In the rows, 128 means zero.
Each row of X is roughly a mix of the hidden directions of one of 3 groups; some rows fit no group.
X (106 x 10):
[[168 140 125 144 194 107 124 150 110 111]
 [150 162 129 133 132 146 161  68  94 130]
 [101 136 102 141  96 164 149 121 169 170]
 [121 144 116 105 179 105 115 107 124  72]
 [126 146 136 149 151 162 165  98 177 155]
 [124 138 110 102  96 111 145 158  66 150]
 [151 101 117 138 130 115 145  69 101 170]
 [116  96 129 104 132 116 107 200 112 137]
 [ 89  98 113 116 102 110 181 158 128 148]
 [149 180 107 142 132 165 148 138 171 110]
 [ 94  84 128 145 101 110 106 125 177 106]
 [114 136  92  82 162  95 162 132  99 132]
 [102  64 118 134 120 150 135 126 126 177]
 [136 167 168 164 165 122 112 127 152  94]
 [134 103  79 101  98 135 138 133 113 182]
 [ 82  94 153 129  92 130 131 171 111 104]
 [121 114 143 124  90 144 106  94 192 122]
 [153 153 108  99 140 119 161 144  71 152]
 [111 166 114  89 130 101 121 142  84  88]
 [ 97 149 152 135  87 152  98 158 166 107]
 [170 141 140 153 146 149 184 100 105 124]
 [103  90  93 143 159 107 102 104 154  96]
 [121 129 101  87 170 115 169 127  90 146]
 [141  92  99 111 176 112 139 165 163 136]
 [122  86 112 129 121  95 117  81 139 176]
 [184 147 117 142 131 137 131  72 102 113]
 [135 129 154 173  86 163 107 107  95 141]
 [ 99 134 155 111 162  75 105 144  93 120]
 [129 119 119 115 105 125  55 114  91 143]
 [176 119 112 114  90 140  79 156 143 119]
 [124 106 102 108  72 148 124 170 118 158]
 [ 70 102 138 107 120 105 122 174 145 113]
 [ 98 116 120 112 184 104 127  94 143  90]
 [124 101 125 157 119 154  81 147 167  90]
 [174  88 113 130 111 129 109 150  98 172]
 [124 124 123 157 102 172 108 161 180 146]
 [145 134 155 177  86 147  87 118 149 119]
 [144 142 176 128 104  89 119 102  84 111]
 [140 114 104 113 185  95 164 104 106 133]
 [170 161 122 120 152 108 141 100  77 148]
 [140 152 117 151 149 160 106  80 160  91]
 [144 133 153 171 132 161 106  89 174 124]
 [105 107 136  93 141 112 152 128  60 127]
 [129  98 118  97 132  68 144 146  94 152]
 [126 146 145 139 168 141 144 131 150  60]
 [165 156 142 164 144 159 150 105 173 127]
 [136 152 112 169 117 153 136  79 170 146]
 [ 89 124  99 123 136 104 160 123 168 175]
 [150 163 136 155 131 162 128 140 161  73]
 [129  92 129 117 124  93 129 106 108 194]
 [118 139 145  83 139  83 166 119  87 136]
 [160 171 106 111 159 147 172  95 123 130]
 [139 132 133 147 193 117 144 157 170 116]
 [ 72  93 112 151 111 164 138 118 158 136]
 [147 175 100 112 159 157 151 101 102 150]
 [ 84  99 160  96 108 135 151 149  90 115]
 [108 157 183 146 162  93 110 141 139 112]
 [111 138 146 149  66 174 107 109 122 129]
 [118  87  93 101 155 112 159 163 127 160]
 [113 105 103 112 193 108 165 124 145 125]
 [ 86 130 141 132 117 153 128  93 186 103]
 [164 154 135 124 141 121 137  87  66 122]
 [158 148 126 147 182 116 169  91 127 116]
 [131 130  76 142 115 138 102  74 157 112]
 [ 79  87 104 125 150 123 136  96 140  88]
 [135 122 149 148  97 139  56 126 151 142]
 [137 137 158 168  87 179 123 138 154 143]
 [105 121  89  89 150  79  99 132 136 106]
 [120 113 155 125 156  95 137  65 158 132]
 [134 122  85 106 190 117 148 130 136  95]
 [161 136 117 113  82 118 121 130  67 149]
 [ 82  92 149 126  94 136 125 170 109 157]
 [109 134 169  96 102  99 160 141  89 153]
 [172 171 136 111 179 128 128 119 105 152]
 [ 80 109 114 142 127  85 137  85 159 139]
 [128 150  96 149 140 168 157  80 154 109]
 [ 79 143 108 119  95 171 151 136 157 107]
 [109 127 150 148  70 167 110 152 153 143]
 [140  89 116 163 148 159 144 142 177 102]
 [ 91  86 113 131 139 160 145 120 183 135]
 [126 118 164 159  78 164  94 148 135 116]
 [122 153 102  79 144 104 115 167  90 116]
 [158 131 167 143  99 140  82 151 130  87]
 [127 113 109 142 120 187 111 111 175 100]
 [177 174 131 157 131 169 127 118 147 109]
 [113 121 156 164 105 149 134 179 134 172]
 [140 111 118  94 169 106 120 141  73  98]
 [140 105  86 126 167 146 176 110 159 127]
 [106 114 112  83 123  96 102 161  82 129]
 [ 66  91 141 116 106 122 150 135 102 152]
 [123  93  85  86 170 103 151 132 131 130]
 [135 106 139 112 103  92 116 167  97 177]
 [126 131 109 109  92 141 102 134  74 173]
 [ 80  98 130 135 149 127 164 163 139 168]
 [ 73  83 128 108 125 125 130 165 155 110]
 [126 123 115 113 176  91 162 120 133  77]
 [134 127 166 106 135 113 142 171  77 161]
 [141 116 156 157  99 161  84 133 127  83]
 [157 112 117 117 124  99 103  96  93 182]
 [133 114  93 147 149 155 100 140 185 101]
 [ 87  87 148 152  78 141 128 145 154 131]
 [113 141  86 109 162 132 178 111 157 151]
 [ 79 104 119 133 105 160 168 115  93 110]
 [180 148 152 111 129 144 107 167 103  95]
 [167 143 170 137 102 122  97 139  78 130]
 [ 95 136 170 151  87 139 128 161 155 157]]
One row of each group comes first, with its name. Which group is each row after those in?
[ 98 113 119 127  65 153 118 154  95 141]  B
[142 115 157 149  97 122 101 168  99 174]  G
[178 158 149 152 119 142 107  93 100 102]  K

[ 94 123 110 147  70 173 144 144 140 127]  B
[156 134  74 115 188 113 125 134 127 138]  K
[173 156  97 107 158 110 140 116  85 112]  B
[165 119 118 115 141  98 106  92  80 161]  B
[ 89 119 113 107 147  80 160  98 159 123]  K
[132 113  87  87  66 147 116 128 129 126]  G
[111 137  68  81 126  98 130 150 109 130]  B
[147  90  73  93 122 127 146 128  97 151]  G
[148 135 125 162  90 169  82 104 127 105]  B
